In the rows, 128 means zero.
Where one turn sends some rows of the set: a few examples, then the rows asked:
K_405: 118, 142, 132, 139, 121, 84, 135, 145, 130, 149, 157, 163, 158, 126, 148, 151, 125, 136, 132, 146, 132
K_887: 99, 138, 144, 103, 133, 129, 116, 136, 153, 139, 121, 82, 130, 109, 131, 146, 119, 148, 105, 132, 133
K_408: 157, 149, 133, 143, 144, 135, 119, 139, 128, 108, 137, 88, 130, 118, 102, 142, 129, 144, 127, 133, 96
K_393: 104, 144, 135, 117, 148, 119, 117, 138, 125, 150, 111, 88, 126, 115, 128, 142, 128, 130, 86, 131, 136
K_244: 162, 136, 124, 134, 138, 146, 155, 164, 140, 136, 110, 130, 173, 143, 107, 123, 117, 129, 126, 116, 127
K_484: 88, 129, 119, 156, 157, 112, 123, 123, 127, 164, 135, 164, 124, 111, 113, 124, 136, 117, 108, 137, 117
K_365: 96, 139, 121, 125, 152, 153, 138, 133, 117, 137, 117, 171, 111, 141, 139, 125, 147, 125, 131, 164, 110
K_932: 131, 133, 112, 111, 148, 170, 120, 139, 94, 131, 135, 139, 114, 130, 131, 106, 141, 109, 148, 104, 138
K_720: 107, 116, 112, 119, 149, 136, 142, 143, 109, 145, 118, 175, 92, 123, 130, 115, 132, 120, 151, 119, 136
K_690: 109, 127, 134, 107, 140, 115, 119, 142, 134, 147, 115, 86, 116, 100, 125, 139, 115, 134, 108, 104, 150
K_111: 77, 127, 134, 137, 137, 130, 121, 117, 168, 148, 151, 156, 137, 109, 119, 130, 131, 144, 128, 153, 105
K_141: 118, 135, 132, 133, 116, 84, 135, 146, 136, 146, 160, 163, 155, 122, 147, 150, 119, 140, 142, 136, 137
K_217: 121, 132, 125, 96, 132, 186, 118, 133, 128, 118, 148, 134, 123, 129, 137, 112, 138, 132, 163, 117, 128
K_914: 165, 143, 127, 146, 148, 124, 121, 142, 114, 116, 134, 92, 120, 112, 97, 137, 126, 133, 129, 114, 108
K_86: 160, 132, 126, 131, 135, 146, 156, 164, 148, 134, 112, 129, 172, 140, 107, 123, 111, 133, 133, 112, 131
K_602: 121, 151, 123, 113, 148, 185, 117, 130, 105, 123, 137, 137, 130, 144, 138, 114, 151, 119, 135, 139, 113
K_530: 89, 105, 122, 136, 138, 113, 126, 127, 152, 159, 148, 160, 117, 93, 111, 120, 119, 132, 143, 109, 132
K_986: 160, 137, 132, 136, 137, 132, 121, 142, 134, 108, 141, 89, 123, 109, 100, 138, 119, 147, 143, 115, 107
K_443: 159, 137, 128, 131, 135, 151, 155, 161, 150, 132, 113, 127, 176, 144, 110, 124, 114, 135, 129, 121, 125
K_968: 95, 118, 128, 102, 130, 157, 138, 137, 149, 127, 134, 165, 107, 124, 139, 123, 129, 146, 167, 142, 121
K_587: 121, 136, 127, 139, 122, 80, 137, 147, 125, 151, 156, 164, 151, 121, 145, 148, 122, 134, 136, 132, 139

K_408 goes to K_914
K_484 goes to K_530
K_86 goes to K_443
Now these:
K_141 goes to K_405
K_393 goes to K_690
K_602 goes to K_932
K_968 goes to K_365

